Here are some numbered points:
[ 0.6 -0.9  0.5  1.1 -0.2  0.1  1.1  0.4 -0.1 -0.4  0.2 -0.9  0.1  1.3 -1.4  0.2 -0.9 -0.2 -1.4] 0
[ 0.3  1.2  0.  -0.8  1.3 -0.1 -3.6 -0.6  0.7  1.4 -1.6 -0.2  0.7 -0.6 -0.6 -2.8 -1.1  0.9  1.3] 1
[ 1.2 -1.3  1.   1.5 -1.3  0.5  1.   1.4 -0.4 -0.3  0.  -1.4 -0.4  1.4 -1.6  0.2 -0.2  0.2 -1. ] 2
[-0.4  0.5 -0.8 -0.6  0.4  0.7 -0.5 -1.3 -0.6 -1.1  2.3  1.7 -1.  -1.4  2.2  2.4  1.5 -1.1  0.5] 3
[-1.   0.1  0.3  0.8 -1.9 -0.2  2.9  1.1 -0.6 -0.9  1.5  0.2 -0.9 -0.1  1.4  3.   3.1 -1.5 -0.1] 4
[ 2.1 -0.5  0.7  0.5 -1.7 -0.9 -0.8  0.5 -0.4 -0.2  0.8  0.1 -1.3 -1.2  1.9  1.4  2.9 -0.5  1.7] 5
[ 2.2  0.   0.2  0.7  0.  -0.4 -1.5 -0.6  0.2  0.5 -0.5 -0.2 -0.2  0.   0.5 -0.1  0.7 -0.2  0.6] 6
[ 0.9 -0.8  0.5  1.1 -0.5  0.2  0.8  0.6 -0.3 -0.8 -0.1 -1.1 -0.2  0.9 -1.   0.5 -0.2  0.  -0.7] 7
[ 2.  -0.1 -1.5  0.   1.6 -0.4 -0.6 -3.  -0.1 -0.3  0.9  1.1 -0.4 -0.3  2.6  2.3  0.6 -1.8  0.2] 8
[ 0.4 -0.3 -0.6 -0.4  1.1  0.2 -1.6 -1.5  0.4  0.1 -0.1  0.3  0.6 -0.4  0.3 -0.6 -0.9  0.2  0.4] 9
[-1.9 -0.9 -0.6 -0.9  1.8  1.4 -0.1 -0.7  0.  -0.2 -1.3 -0.6  1.9  1.3 -2.8 -2.2 -3.7  1.1 -1.5] 10
[ 0.2 -0.9  0.4  0.4 -0.7 -0.3  0.2  0.6  0.2 -0.2 -0.3 -0.9  0.3  0.5 -1.4 -0.6 -0.7  0.6 -0.1] 11
[ 2.5 -0.9 -0.6  1.   0.6  0.2 -0.3 -2.1  0.  -0.3  0.7  0.1 -0.3  0.   1.8  2.2  0.7 -1.   0. ] 12
[-0.8 -0.5  0.   0.1  0.4  0.6  0.8 -0.2  0.2 -0.7 -0.4 -0.5  0.5  0.6 -0.8  0.  -1.4  0.1 -0.9] 13
[ 2.4 -1.1 -0.4  0.9  0.8  0.1 -0.6 -1.9  0.  -0.6  0.3 -0.1 -0.4  0.4  0.8  1.4 -0.4 -1.1 -0.4] 14
[ 0.4 -0.5  0.2  0.6  0.4  1.2 -0.3  0.  -0.2 -0.6 -0.2 -1.   0.   0.9 -1.5  0.  -1.6  0.6 -1.3] 15
[-1.   0.3  0.3  0.3 -1.4  0.2  2.7  1.3 -0.8 -0.9  1.   0.6 -0.9 -0.1  0.5  2.   1.7 -1.  -0.6] 16
[-2.8  2.1  0.  -0.7 -1.6 -0.7  1.6  2.1  0.   0.3  0.7  1.6 -0.3 -1.6  1.5  0.1  2.9  0.3  1.3] 17
[-1.2  0.3 -0.4 -0.3 -0.7  0.5  1.3  0.5 -0.3 -1.7  1.6  1.  -0.4 -0.7  0.8  2.   1.5 -0.6  0.1] 18
[ 0.3 -0.4  0.3  0.7 -0.3 -0.3  0.6 -0.5  0.   0.4 -0.5 -0.5 -0.1  0.5 -0.5 -0.4 -0.4  0.1 -0.4] 19
[-0.3  1.2  0.  -0.5 -0.3 -0.7 -1.   0.6  0.5  1.2 -0.9  0.6  0.2 -1.1  0.8 -0.9  1.2  0.8  1.6] 20
[ 0.2  1.1  0.6  0.1 -1.3 -1.2 -0.3  1.8  0.4  0.9 -0.2  0.   0.  -1.   1.2 -0.1  2.3  0.2  1.5] 21
[-0.7 -0.7 -0.1  0.2  0.3  0.1  1.5 -0.4 -0.3 -0.6  0.2 -0.7  0.2  0.4 -0.2  0.5 -0.6 -0.3 -0.8] 22
[ 3.1 -0.3  1.   0.9 -0.9 -0.8 -2.3 -0.1 -0.2  0.6  0.2 -0.3 -1.2 -1.1  1.4  0.1  1.8 -0.2  1.5] 23
[ 0.3 -1.  -0.2  0.7 -1.  -0.2  1.6  0.3 -0.1 -0.6  0.6 -0.3 -0.1  0.3  0.2  1.3  0.4 -0.5 -0.3] 24
[ 0.8  0.  -0.4 -0.3  2.3  1.  -2.8 -1.7  0.4  0.8 -1.  -0.8  1.   0.6 -1.4 -1.9 -2.5  0.4 -0.7] 25
[-1.5  1.6 -1.2 -1.7  1.2 -0.9 -1.4 -1.   0.7  1.1 -0.7  1.7  0.8 -2.2  2.1 -1.1  0.8  0.3  2.5] 26
[-2.8  1.1  0.2 -0.5 -1.  -0.2  2.5  1.9  0.   0.1 -0.3  0.4  0.   0.  -0.4 -0.2  0.5  0.4 -0.1] 27
[ 0.3 -1.5 -0.7 -0.1  1.4  1.1 -1.  -1.1  0.2 -0.3 -0.7 -0.8  0.9  1.  -1.8 -1.2 -3.3  0.4 -1.1] 28
[-3.   1.9 -0.1 -1.2  0.  -0.2  0.2  1.6  0.7  0.9 -1.4  0.2  0.8 -1.  -0.6 -2.5 -0.4  1.3  1.1] 29
[ 1.  -0.9 -0.3 -0.2  2.   0.6 -1.7 -1.4  0.3  0.5 -0.8 -0.5  0.3  1.1 -1.1 -1.4 -2.6  0.3 -1.1] 30
[-1.2 -0.1  0.1  0.1 -0.8  0.6  2.3  0.4 -0.3 -0.7  0.9  0.4 -0.2  0.3 -0.3  1.   0.7 -0.2 -1. ] 31
[-1.2  0.  -0.2  0.3 -0.9  0.2  2.5  0.5 -0.8 -1.1  1.3  0.5 -0.6  0.2  0.7  2.2  0.9 -0.8 -0.8] 32
[ 2.7 -0.5  1.1  1.7 -1.5  0.4 -0.1  0.7 -0.5 -0.4  0.7 -1.1 -0.5  1.  -0.4  1.7  1.2 -0.4 -0.4] 33
[ 0.2 -1.4  0.   1.1 -0.7  0.5  1.6  0.5 -0.4 -1.3  0.6 -1.3 -0.3  0.9 -0.6  1.2 -0.1 -0.5 -1. ] 34
[ 1.8  0.1  0.5  1.2 -1.5 -0.9  0.6  0.6  0.1  0.2  0.4 -0.4 -0.9 -0.1  1.2  1.3  1.9 -1.1  0.4] 35
[ 1.5  0.   0.5  0.8 -0.5 -0.6 -0.3 -0.1  0.4  0.   0.5 -0.2 -0.6  0.1  0.9  1.   1.3 -0.4  0.6] 36
[-1.7  0.8 -0.6 -1.2  1.1  0.7 -1.6  0.   0.1 -0.5  0.3  1.   0.5 -0.7 -1.1 -1.3 -1.   1.1  0.8] 37
[-0.8  1.7 -0.4 -0.3 -1.1 -1.2  0.6  0.6  0.7  0.7  0.6  1.8 -0.5 -1.6  2.6  1.1  3.3 -0.4  2.3] 38
[ 1.5  0.1  0.7  0.3 -1.   0.2 -0.5  0.  -0.4 -0.7  1.2  0.5 -1.  -0.1  0.5  1.6  1.5 -0.9  0.4] 39
[-1.2  0.9  0.2  0.  -0.7 -0.3  1.   1.1  0.4  0.3 -0.7  0.4  0.2  0.  -0.7 -0.6  0.1  0.7  0.2] 40
[ 1.5 -1.8 -0.3  0.2  1.5  0.6 -1.3 -1.5 -0.1 -0.4 -0.3 -1.2  0.7  1.  -1.5 -0.5 -2.5 -0.1 -1.1] 41
[ 1.2 -1.3 -0.6  0.5  1.2  0.8 -0.3 -1.5 -0.3 -0.3 -0.2 -0.7  0.6  1.3 -0.7  0.2 -2.  -0.4 -1.4] 42
[ 1.8 -1.6  0.   1.3  0.3  0.8  0.3 -0.8 -0.8 -1.   0.3 -1.4 -0.1  1.6 -1.4  1.5 -1.4 -0.4 -2.1] 43
[ 1.2  0.2 -0.9 -0.1  0.7 -0.6 -0.8 -1.8  0.4 -0.1  0.6  0.8 -0.4 -0.6  2.   1.3  1.2 -1.1  0.4] 44
[ 0.7  1.4  0.1 -0.3 -0.1 -1.2 -1.5 -0.4  0.9  1.1 -0.2  1.3 -0.5 -1.3  1.6 -0.4  2.2  0.1  1.8] 45
[-2.5  1.1  0.2 -1.1  0.4  0.3  0.2  1.5  0.3  1.2 -1.7 -0.6  0.8  0.5 -2.4 -3.7 -2.5  1.9 -0.4] 46
[ 2.2 -0.5  0.  -0.1  0.1 -0.4 -2.5 -1.   0.   0.6  0.2  0.2 -0.4 -0.9  0.6  0.2  0.4 -0.5  1.4] 47
[-1.   1.   0.1 -1.   0.   0.  -1.3  0.7 -0.1  0.7 -0.4  0.6  0.4 -0.7 -0.7 -1.6 -0.1  1.   0.6] 48
[ 0.4  0.8  0.6  0.8 -1.9 -1.   1.4  1.5  0.   0.2  0.2  0.1 -0.6 -0.3  1.4  1.1  2.9 -0.2  0.5] 49
[ 0.7 -0.5  0.9  0.9 -0.7 -0.2  1.3  0.9 -0.3 -0.1 -0.5 -1.2 -0.2  1.  -1.2 -0.1 -0.5  0.3 -1.2] 50
[-0.1 -1.2 -0.5  0.3  0.4  0.3  1.6 -0.5 -0.6 -0.7  0.5  0.   0.   0.9 -0.3  1.1 -1.  -0.8 -1.9] 51
[ 2.5  0.2 -0.3  0.7 -0.2 -0.9 -1.8 -1.   1.1  0.3  0.2  0.2 -0.6 -0.9  2.3  1.1  1.8 -0.7  1.5] 52
[ 2.4 -0.3 -0.9  0.3  0.5 -0.7 -0.2 -2.4  0.2 -0.4  1.5  1.  -0.5 -0.6  3.3  3.   2.1 -1.8  0.4] 53
[ 2.8 -2.  -0.4  0.2  2.2  1.  -1.4 -2.7  0.  -0.5  0.1 -1.   0.3  1.2 -0.7  0.4 -2.3 -0.6 -1.4] 54
[-0.2  0.4 -0.7 -0.5  0.5  0.  -0.2 -0.6  0.1 -0.1  0.6  0.6 -0.3 -0.4  1.1  0.8  0.7  0.   0.2] 55
[-2.4  1.4  2.1  0.6 -3.6  0.2  2.4  4.4 -0.5  0.1  0.5 -0.3 -0.6 -0.4 -1.2 -1.   2.3  1.4  1. ] 56
[ 1.2  0.6 -0.6 -0.1  1.   0.1 -2.5 -1.5  0.2  0.9 -0.2  1.  -0.1 -0.7  1.1  0.   0.7 -0.4  1.2] 57
[-2.7  0.6 -0.2 -1.2 -0.1  1.   0.9  0.6 -0.5 -0.3  0.3  0.8  0.2 -0.1 -1.1 -0.7 -0.8  0.4 -0.6] 58
[-6.3  1.2 -0.8 -2.1 -0.4  0.3  4.3  1.4 -0.3 -0.6  0.5  1.6  0.1 -0.2 -0.1  0.1 -0.2  0.  -0.9] 59
[-0.8  0.   0.6 -0.3 -2.  -0.8  1.4  1.5 -0.3  0.1  0.5  0.7 -0.8 -0.7  1.2  0.4  1.9 -0.2  0.7] 60
[ 1.   0.  -0.1 -0.4 -0.7 -0.6 -2.6  0.   0.4  0.7 -0.1  0.8 -0.5 -1.2  1.  -0.7  1.2  0.3  2.4] 61
[ 0.8 -1.5 -0.5 -0.1  1.   0.4 -0.5 -1.2 -0.7 -0.3 -0.2 -0.4  0.1  0.1 -0.5  0.  -1.5 -0.3 -0.7] 62
[ 0.8  0.9 -1.  -0.2  0.  -0.8 -0.2 -1.4  0.6  0.   1.2  1.7 -0.8 -1.6  3.5  2.4  2.7 -1.4  1.4] 63
[ 0.9 -0.9 -0.3  0.6  0.7  0.5  0.  -0.7 -0.3 -0.5 -0.1 -0.6  0.1  1.3 -0.6 -0.1 -1.5 -0.3 -1. ] 64
[ 2.5 -0.3 -0.6  0.2  0.8 -0.5 -1.4 -2.   0.5  0.   0.6  0.4 -0.7 -0.2  2.1  1.6  0.9 -1.2  0.9] 65
[ 2.2 -1.7 -2.4 -0.4  3.4  1.2 -2.8 -4.4  0.2 -0.6  0.4  0.3  0.5  0.2  0.5  0.8 -2.9 -1.4 -0.6] 66
New points follow, each followed by the numbers of its two nearest points above, nearest first.
[ 0.2  3.  -0.2 -0.8 -0.6 -0.9 -3.2 -0.1  0.7  1.3  0.2  2.1 -0.9 -2.6  2.9 -0.6  3.6  0.1  3.4] >> 45 38
[-0.3  0.4  0.6  0.2 -0.6 -0.6  0.2  1.2 -0.1  0.3 -0.1 -0.1  0.1 -0.1  0.1 -0.3  0.8  0.   0.3] >> 40 19
[ 0.5  1.3  0.7  0.5 -1.6 -0.5  0.1  1.3  0.   0.6  0.2  0.2 -0.4 -0.8  0.7  0.6  2.1  0.2  1.2] >> 21 49
[-2.8  2.2  1.1  0.1 -3.7 -2.   3.3  4.1  0.5  0.7  0.2  1.3 -0.7 -2.   2.   0.4  4.8  0.8  2.2] >> 17 56
[-0.2  0.2  0.8  0.2 -1.8 -0.8  0.6  1.7  0.3  0.6 -0.3 -0.1 -0.3 -1.1  0.3 -0.9  1.5  0.4  1.3] >> 21 60
[-1.6  0.6  0.  -0.6  0.1 -0.1  0.9  0.6  0.3  0.2 -0.3  0.6  0.3 -0.1 -0.3 -0.9 -0.4  0.4 -0.4] >> 40 58
[-2.3  0.4 -0.6 -1.   0.4  0.5  1.5 -0.1  0.1 -0.2  0.2  0.8  0.5  0.1  0.   0.4 -0.4  0.1 -0.5] >> 58 22
[-1.5  0.  -0.2 -0.3  0.6  0.4  1.3 -0.1 -0.1 -0.6 -0.1  0.1  0.3  0.8 -0.8 -0.2 -1.7  0.1 -1.1] >> 13 22
[ 1.6  0.5 -0.8 -0.2  1.6 -0.3 -2.4 -1.9  0.1  0.4 -0.1  0.8 -0.4 -0.6  1.1  0.4  0.  -0.4  0.9] >> 57 47
[ 1.5  0.3 -0.3  0.1  0.  -0.8 -0.6 -1.1  0.   0.6  0.4  0.8 -0.5 -0.7  1.8  0.8  1.4 -0.7  0.7] >> 44 36
[-3.   0.8 -0.3 -0.9 -1.  -0.5  2.1  1.6 -0.1  0.1 -0.2  0.5  0.5 -0.4  0.1 -0.6  0.4  0.5 -0.1] >> 27 40
[-2.   0.5  0.3 -0.4 -1.6 -0.6  2.3  1.5  0.   0.1 -0.3  0.1 -0.1  0.5 -0.1 -0.5  1.   0.3  0. ] >> 27 40
[ 1.8  0.8 -0.6  0.2  0.1 -1.6 -2.6 -1.4  1.1  0.3  0.   1.1 -0.1 -1.7  3.2  0.8  2.4 -0.9  2.3] >> 52 45
[-5.6  1.4 -0.9 -2.5  0.3 -0.1  4.2  1.   0.  -0.4  0.5  2.   0.6 -0.7  0.4 -0.1  0.2 -0.1 -0.4] >> 59 27
[-3.1  1.2  0.8 -0.6 -1.5 -0.7  3.   2.4 -0.2  0.2 -0.4  0.4  0.   0.  -0.3 -0.8  1.   0.3  0.3] >> 27 40
[ 2.7 -2.3  0.6  1.9 -0.2  0.6  0.7  0.  -0.4 -0.3  0.1 -2.3  0.   1.9 -1.8  0.4 -1.6  0.2 -2.3] >> 43 0
[-1.   0.4 -0.5 -0.8  0.8 -0.2  0.7 -1.   0.  -0.2  0.2  0.4  0.2 -0.1  0.6  0.7 -0.4 -0.3 -0.4] >> 55 22
[-5.2  1.4 -0.6 -1.5 -0.6 -0.1  3.6  1.3  0.  -0.7  0.6  1.6  0.3 -0.6  0.6 -0.1  0.2 -0.1 -0.4] >> 59 27
[-1.8 -0.4 -0.7 -1.2  1.8  1.  -0.8 -0.7 -0.1  0.2 -1.3 -0.1  1.1  0.6 -2.1 -2.7 -3.4  1.3 -1. ] >> 10 28
[-5.7  1.  -0.7 -2.1 -0.2  0.1  4.2  1.4 -0.2 -0.5  0.3  1.4  0.3 -0.4  0.4 -0.2  0.1  0.2 -0.5] >> 59 27
[-2.6  1.4  0.6  0.2 -1.9 -0.8  3.   2.9  0.2  0.2 -0.1  0.2 -0.2 -0.4  0.2 -0.1  1.7  0.3  0.3] >> 27 17
[ 0.8 -1.7  1.7  2.3 -2.6  0.1  4.   2.8 -0.9 -0.7 -0.2 -2.8 -0.3  2.2 -2.5  0.3 -0.3  0.2 -1.8] >> 2 50
[-0.7  1.8 -0.6 -1.3 -0.2 -1.2 -1.6  0.3  1.   0.7 -0.3  1.6 -0.3 -1.7  2.4 -0.3  2.3  0.1  2.3] >> 45 20
[-0.2  1.6  0.3 -0.2 -1.3 -1.2 -0.4  1.3  0.5  1.   0.   0.9 -0.5 -1.2  1.8  0.2  2.7  0.1  1.8] >> 21 38
[ 0.1  0.1  0.3  0.7 -0.9 -0.1  1.5  0.5 -0.1 -0.2  0.7 -0.5 -0.4  0.3  0.3  1.   1.1 -0.3 -0.2] >> 24 31
[-1.8  0.5  0.2 -1.2  0.5  0.3 -0.9  1.3  0.5  0.9 -1.7 -0.3  1.2 -0.2 -2.2 -3.5 -2.2  1.6  0.5] >> 46 29
[ 0.7 -1.   0.6  1.1 -0.7  0.6  1.5  0.2 -0.4 -0.6  0.1 -1.7  0.   1.8 -1.6  0.4 -1.  -0.2 -1.8] >> 0 50
[ 0.8 -0.2 -0.1 -0.2  0.3 -0.3 -1.  -0.4  0.4 -0.2 -0.5 -0.7  0.4 -0.3 -0.2 -0.6 -0.6 -0.1  0.4] >> 9 19
[-1.5  0.7  0.   0.  -2.  -1.   2.1  2.1  0.6 -0.1  0.   0.2 -0.1 -0.7  1.1  0.2  2.1  0.4  1. ] >> 60 49
[ 0.4  0.8 -0.4 -1.2  1.6 -0.2 -3.  -1.2  0.7  1.4 -1.   0.3  0.7 -0.9  0.3 -1.7 -0.7  0.5  1.5] >> 1 9
[-0.6 -0.4  0.9  0.3 -1.9  0.5  2.3  1.6 -0.9 -0.5  1.2  0.3 -0.9 -0.1  0.   1.5  1.9  0.  -0.3] >> 16 31
[-2.2  0.1  0.4 -0.4 -1.9 -0.9  3.1  1.9 -0.4 -0.4  0.9  1.  -0.7 -1.1  0.8  0.6  1.7 -0.3  0.8] >> 60 16
[ 0.  -0.8 -0.7 -0.9  1.3  0.3 -1.3 -1.6 -0.4  0.4  0.4  0.5 -0.1 -0.1  0.3  0.1 -0.7 -0.5  0.6] >> 9 62
[-1.5  0.2  0.5 -1.   0.6  0.6 -1.4  1.1  0.1  0.4 -1.5 -0.4  1.   0.3 -2.2 -3.2 -2.3  2.1  0.4] >> 46 48
[ 2.5 -1.8  0.7  2.2 -1.8 -0.3  1.6  0.7 -0.1 -1.1  0.5 -1.5 -0.5  1.2  0.   2.5  1.2 -0.8 -1. ] >> 33 34
[-1.7  0.1  0.8  0.1 -1.3  0.1  1.6  2.3  0.4  0.4 -1.  -0.5  0.4  0.5 -1.5 -1.6 -0.5  1.2 -0.3] >> 40 27
[-2.3  0.2  0.4  0.2 -1.3  0.1  2.9  1.4 -0.3 -0.6  0.  -0.2  0.   0.2 -0.3  0.   0.6  0.6 -0.6] >> 27 31
[ 1.5  0.5 -0.3  0.4  0.5 -0.3 -1.  -1.2  0.1 -0.2  0.6  0.9 -0.6 -0.6  1.9  1.4  1.5 -0.7  0.6] >> 44 65
[ 0.5  0.6  1.2  0.7 -1.7 -0.6 -0.3  2.   0.3  0.5  0.2 -0.1 -0.5 -0.1  0.1  0.   2.3  0.4  1. ] >> 21 49
[ 1.5 -0.4  0.2  0.6  0.4 -0.3 -1.  -0.3  0.4  0.2  0.  -0.2  0.  -0.1  0.4  0.1  0.2 -0.4  0.9] >> 6 36
[-4.   1.  -0.3 -2.   0.8  0.5  1.8  0.5 -0.3  0.3 -0.4  0.8  0.8  0.4 -1.  -1.8 -1.6  0.9 -0.7] >> 58 29
[-0.4  0.7 -0.9 -1.5  2.   0.  -2.6 -1.6  0.6  0.6 -1.1  1.3  0.7 -0.9  0.8 -1.1 -0.9  0.1  0.9] >> 9 57
[ 0.2 -0.1  2.4  2.1 -3.5 -0.9  2.3  3.8 -0.1  0.3 -0.7 -1.3 -0.4  0.7 -1.1  0.   2.3  1.3  0.1] >> 56 49
[-2.9  1.7  0.  -0.5 -1.5 -1.2  2.   2.   0.   0.9  0.3  1.  -0.1 -1.   1.  -0.4  1.9  0.2  0.9] >> 17 27
[-2.9  2.   0.3 -1.8 -0.5  0.1 -0.7  1.  -0.1  0.   0.4  1.7 -0.6 -1.6  0.8 -0.4  1.6  0.2  1.8] >> 17 20
[ 1.6 -1.9  0.   0.8  0.9  0.3 -1.2 -1.3 -0.1 -0.5 -0.3 -1.2  0.4  1.1 -1.7 -0.5 -2.3  0.3 -1.1] >> 41 42
[-0.3  1.3 -1.6 -1.   0.8 -1.  -0.4 -1.2  0.5  0.3  1.3  2.7 -0.8 -2.1  4.   2.   2.9 -1.1  2.2] >> 63 38
[-1.9  0.8  0.1 -0.2 -1.8 -0.3  2.7  1.4 -0.3 -0.6  1.3  1.4 -0.8 -0.5  1.1  1.6  2.2 -0.7  0. ] >> 16 4
[ 0.3  1.4 -0.5 -0.3  0.3  0.1 -1.7  0.   0.4  0.6  0.5  1.  -0.4 -1.2  1.5  0.1  1.6 -0.1  1.6] >> 45 57
[ 2.2 -1.3  0.9  1.6 -1.1  0.2  0.7  0.  -0.4 -0.6  0.4 -1.1 -0.6  1.  -0.3  1.7  0.5 -0.2 -1.2] >> 33 7
[ 2.3 -0.7  0.2  0.6  0.3 -0.6 -1.3 -0.7  0.   0.6 -0.6 -0.4  0.   0.2  0.4  0.3  0.4 -0.4  0.3] >> 6 47
[ 1.3 -0.5 -0.1  0.6  0.   0.8 -0.4 -0.9 -0.9 -1.3  1.8  0.5 -1.2 -0.5  0.9  2.6  0.8 -2.  -0.2] >> 39 12
[ 2.   0.6  1.1  0.9 -2.9 -1.1 -0.6  1.6  0.2  0.3  1.1  0.  -1.4 -1.7  1.8  1.2  3.8 -0.5  2.2] >> 5 49
[-1.9  0.8 -0.1 -1.1  1.6  0.6 -1.5 -0.1  0.5  1.  -1.7 -0.2  1.2  0.2 -2.  -3.3 -3.1  1.6 -0.3] >> 46 10
[ 0.1  0.4 -0.5 -1.  -0.6  0.4  0.3 -0.4 -0.7 -1.1  2.   1.7 -1.1 -1.2  1.5  2.1  1.6 -1.7  0.4] >> 3 18
[-1.9  1.6 -1.4 -1.8  2.3  1.3 -2.5 -1.4 -0.2  0.   0.1  1.6  0.8 -1.  -0.1 -0.9 -0.8  0.3  0.5] >> 37 9
[ 1.   0.7 -0.5 -0.1 -1.1 -1.5  0.3 -0.2  0.2  0.3  1.1  1.4 -0.8 -1.   3.3  2.6  3.5 -1.6  1.1] >> 63 38
[ 0.1 -0.7 -2.  -1.7  4.5  1.6 -2.8 -4.3  0.   0.2 -0.5  0.8  1.3  0.4 -0.3 -0.8 -3.6 -0.3 -1.3] >> 66 25
[ 2.3 -1.4  0.1  0.9  0.3  1.3 -0.4 -1.6 -1.1 -1.2  1.6 -0.3 -1.2  0.8 -0.3  2.2 -0.1 -1.6 -1.2] >> 14 43
[ 1.6 -0.5 -0.5  0.2  1.4  1.  -1.1 -2.3 -0.8 -1.1  1.4  0.6 -0.8  0.2  0.2  2.2 -0.3 -1.4 -1.2] >> 14 12
[-0.2  0.3 -0.9 -1.1  1.9  0.4 -2.8 -1.5  0.4  0.2 -1.1 -0.1  1.1 -0.2 -0.9 -1.8 -2.3  0.7  0.3] >> 25 1
[ 0.9 -0.6  0.4  0.5  0.7  1.2 -0.5 -0.1 -0.5 -0.3 -0.1 -1.3  0.2  1.3 -1.3 -0.3 -1.7  0.2 -1.7] >> 15 64
[-0.7  0.   0.7  0.2 -0.9 -0.2  0.7  1.1  0.   0.3 -0.6 -0.3  0.   0.2 -0.5 -0.2  0.1  0.8  0.1] >> 40 11
[ 1.1 -0.9  0.4  0.5 -0.7 -0.3  0.1  0.7  0.1 -0.1 -0.7 -1.   0.2  0.4 -0.9 -0.1 -0.5  0.8 -0.4] >> 11 7
[ 1.1 -1.5  1.5  1.9 -2.1 -0.6  2.1  1.8 -0.1 -0.4 -0.1 -2.  -0.3  1.2 -1.5  0.3  0.   0.6 -0.4] >> 2 50
[ 3.2 -2.  -0.2  1.   1.7  0.9 -1.6 -2.1 -0.1 -0.1 -0.4 -1.3  0.2  1.2 -0.7  0.  -2.3 -0.4 -1.4] >> 54 41
[-4.1  2.3  0.  -1.3 -1.1 -0.2  1.9  2.2 -0.1  0.2  0.2  1.6 -0.6 -1.4  0.1 -0.5  1.7  0.1  1.1] >> 17 27
[-0.5  0.1  0.7  0.3 -0.9 -0.6  1.2  1.2  0.   0.2 -0.2 -0.5  0.2  0.2 -0.4 -0.4  0.4  0.4 -0.3] >> 40 11
[-3.9  0.5 -0.8 -1.8  1.   0.3  1.8  0.2  0.4  0.   0.1  0.8  0.6 -0.2 -0.1 -0.8 -1.4  0.5 -0.2] >> 58 27
[-0.7 -1.4 -0.6  0.2  0.7  0.6  1.9 -0.7 -0.7 -0.9  0.4 -0.7  0.1  1.5 -0.9  1.  -1.8 -0.8 -2.1] >> 51 22
[-1.8  1.4 -1.6 -1.2  0.6 -0.9 -0.2 -1.   0.3  0.1  0.3  2.2  0.5 -2.   2.3  0.   1.4 -0.1  1.9] >> 26 38
[-2.2  2.   0.8  0.6 -4.1 -2.2  3.9  4.   0.1  0.4  0.9  1.  -0.9 -1.3  2.5  1.4  5.3 -0.1  2.3] >> 17 49
[-1.8  0.4  0.7 -0.4 -1.8 -1.   2.4  2.1  0.2  0.2  0.2  0.3 -0.5 -0.6  0.6  0.1  1.7  0.   1.3] >> 60 27
[-1.1  1.5 -0.3 -1.1  0.2  0.7 -1.6 -0.1  0.  -0.1  0.9  1.6 -0.4 -1.6  0.9 -0.2  0.6 -0.3  1.4] >> 55 20
[ 0.8  0.   0.7  0.5 -0.3  0.1 -0.9  0.9 -0.1  0.6 -1.2 -0.8  0.5  0.6 -1.4 -1.9 -1.   1.1 -0.1] >> 11 19
[ 0.8 -0.7 -1.8 -1.5  4.2  1.7 -2.3 -4.2 -0.1 -0.1 -0.3  0.4  0.8  0.6 -0.3 -0.2 -3.3 -0.7 -1.6] >> 66 54
[ 0.2 -0.5  0.3  0.5 -0.9 -0.5  1.5  0.6 -0.4  0.   0.4 -0.3 -0.1  0.4  0.   0.8  0.7 -0.4 -0.1] >> 24 7
[-2.5  0.6  0.8  0.3 -1.9 -0.7  3.4  2.7  0.2 -0.2 -0.4  0.1 -0.3 -0.2 -0.1 -0.1  1.2  0.6  0. ] >> 27 60
[ 0.3  0.3 -0.1  0.  -0.4  0.3 -0.2 -0.3 -0.5 -1.1  2.1  1.4 -1.  -1.2  1.9  2.5  2.1 -1.2  0.8] >> 3 39
[-4.2  1.6  0.  -1.5 -0.5  0.3  2.3  1.4 -0.3  0.   0.   1.  -0.1 -0.6 -0.6 -0.5  0.5  0.8  0.1] >> 27 58
[ 1.9 -0.7  0.5  0.8 -0.2 -0.3 -1.3  0.1  0.2  0.4 -0.4 -1.2  0.1  0.4 -0.4 -0.3 -0.2  0.4  0.2] >> 6 19
[-5.6  2.8 -0.7 -2.7 -0.2 -1.   0.6  1.7  0.7  1.1 -0.8  2.   0.9 -2.   0.5 -2.8  0.4  1.8  2.1] >> 29 17
[-2.1 -0.6  0.6 -0.1 -1.8 -0.1  3.1  2.1 -0.3 -0.7  0.2 -0.3  0.3  0.5 -1.  -0.6  0.3  0.5 -0.6] >> 27 31
[ 0.1  0.4 -0.4 -0.1  1.8  0.3 -1.5 -0.9  0.1  0.5 -0.8  0.3  0.3 -0.2 -0.4 -0.9 -1.   0.5 -0.1] >> 9 30
